-34.1; 9.8
51.3; 54.9
44.5; 68.5
24.7; 16.3
23.4; 5.0
|
9.8; -34.1
54.9; 51.3
68.5; 44.5
16.3; 24.7
5.0; 23.4

75.6; -11.3; 42.2; -4.6; -11.6; -3.8; -12.2; 6.8; -3.2; -9.4
27.1; -3.5; 2.6; 0.6; -7.6; 0.7; 5.3; 12.1; 2.4; -9.8
64.5; -40.1; 17.0; -0.2; -6.1; -4.7; 30.8; -21.7; -2.7; 2.5
|
-11.3; 42.2; -4.6; -11.6; -3.8; -12.2; 6.8; -3.2; -9.4; 75.6
-3.5; 2.6; 0.6; -7.6; 0.7; 5.3; 12.1; 2.4; -9.8; 27.1
-40.1; 17.0; -0.2; -6.1; -4.7; 30.8; -21.7; -2.7; 2.5; 64.5

1.9; 60.9; -10.4; 68.3; -8.2; -61.5; 9.2; 3.4; -8.3; 31.6; 6.4; -11.6; -67.5; 5.3; -71.6; 14.2
27.7; 52.3; -20.8; 54.4; 35.5; -23.5; -14.4; 28.4; 31.8; 31.6; 21.1; 32.8; -24.4; -13.2; -29.4; -7.2
|
60.9; -10.4; 68.3; -8.2; -61.5; 9.2; 3.4; -8.3; 31.6; 6.4; -11.6; -67.5; 5.3; -71.6; 14.2; 1.9
52.3; -20.8; 54.4; 35.5; -23.5; -14.4; 28.4; 31.8; 31.6; 21.1; 32.8; -24.4; -13.2; -29.4; -7.2; 27.7

7.4; -8.0; -15.3; -16.6; 58.9; 47.7; 45.9; -24.3
-20.8; -8.4; 9.9; 37.2; 0.7; 9.1; 15.3; -0.4
-27.2; -16.6; 10.9; -13.7; 22.9; 26.9; -4.1; 4.3
17.1; 10.7; 4.0; -8.4; -23.8; -12.4; -51.8; 24.2
-15.9; -37.6; -8.2; -48.0; -15.8; 1.2; -56.8; 21.8
26.6; 26.4; -16.7; -6.3; 49.8; 25.1; 72.2; 3.9
17.3; 17.9; -15.3; 11.8; 2.7; -11.7; 8.6; 20.7
-1.7; -0.1; -2.1; 43.6; 18.8; 13.8; 39.0; 15.3
|
-8.0; -15.3; -16.6; 58.9; 47.7; 45.9; -24.3; 7.4
-8.4; 9.9; 37.2; 0.7; 9.1; 15.3; -0.4; -20.8
-16.6; 10.9; -13.7; 22.9; 26.9; -4.1; 4.3; -27.2
10.7; 4.0; -8.4; -23.8; -12.4; -51.8; 24.2; 17.1
-37.6; -8.2; -48.0; -15.8; 1.2; -56.8; 21.8; -15.9
26.4; -16.7; -6.3; 49.8; 25.1; 72.2; 3.9; 26.6
17.9; -15.3; 11.8; 2.7; -11.7; 8.6; 20.7; 17.3
-0.1; -2.1; 43.6; 18.8; 13.8; 39.0; 15.3; -1.7

-5.8; -25.2; -58.3
-53.3; 28.8; 2.3
6.6; 27.2; 61.9
52.5; -28.3; -6.1
62.8; -26.4; -7.5
-48.5; 23.3; 7.6
6.3; 27.5; 65.2
12.5; -27.9; -21.1
12.2; 20.7; 68.3
-63.6; 29.2; 7.2
-5.2; -22.9; -49.2
64.7; -31.4; -11.5
|
-25.2; -58.3; -5.8
28.8; 2.3; -53.3
27.2; 61.9; 6.6
-28.3; -6.1; 52.5
-26.4; -7.5; 62.8
23.3; 7.6; -48.5
27.5; 65.2; 6.3
-27.9; -21.1; 12.5
20.7; 68.3; 12.2
29.2; 7.2; -63.6
-22.9; -49.2; -5.2
-31.4; -11.5; 64.7

22.1; 13.7; -0.1; 38.4; -21.9; -49.3; -10.9; 27.1; -28.7; -72.5; -13.1; -13.7; -26.5; -6.7
-1.7; 29.6; -41.0; 0.5; -33.6; -31.7; -2.7; 6.7; -5.7; 18.3; 8.7; 12.9; 28.9; 8.9
|
13.7; -0.1; 38.4; -21.9; -49.3; -10.9; 27.1; -28.7; -72.5; -13.1; -13.7; -26.5; -6.7; 22.1
29.6; -41.0; 0.5; -33.6; -31.7; -2.7; 6.7; -5.7; 18.3; 8.7; 12.9; 28.9; 8.9; -1.7

-21.6; 40.3; 23.6; -1.6; -10.3; 10.8; 1.1; -44.6; -20.8; 73.5; 8.7; -27.2; 64.0
18.8; 13.3; 51.2; -13.9; -8.9; -35.6; -14.4; -0.2; 3.5; -13.9; -5.1; -10.5; -1.8
9.2; -35.4; -19.5; 23.8; 15.5; -2.3; -10.7; -14.7; -21.9; 19.9; 9.7; -7.8; 0.4
8.5; 48.2; 50.0; -5.6; 0.2; 29.2; -16.1; 46.0; -3.6; -30.6; -19.1; -32.9; -10.9
|
40.3; 23.6; -1.6; -10.3; 10.8; 1.1; -44.6; -20.8; 73.5; 8.7; -27.2; 64.0; -21.6
13.3; 51.2; -13.9; -8.9; -35.6; -14.4; -0.2; 3.5; -13.9; -5.1; -10.5; -1.8; 18.8
-35.4; -19.5; 23.8; 15.5; -2.3; -10.7; -14.7; -21.9; 19.9; 9.7; -7.8; 0.4; 9.2
48.2; 50.0; -5.6; 0.2; 29.2; -16.1; 46.0; -3.6; -30.6; -19.1; -32.9; -10.9; 8.5
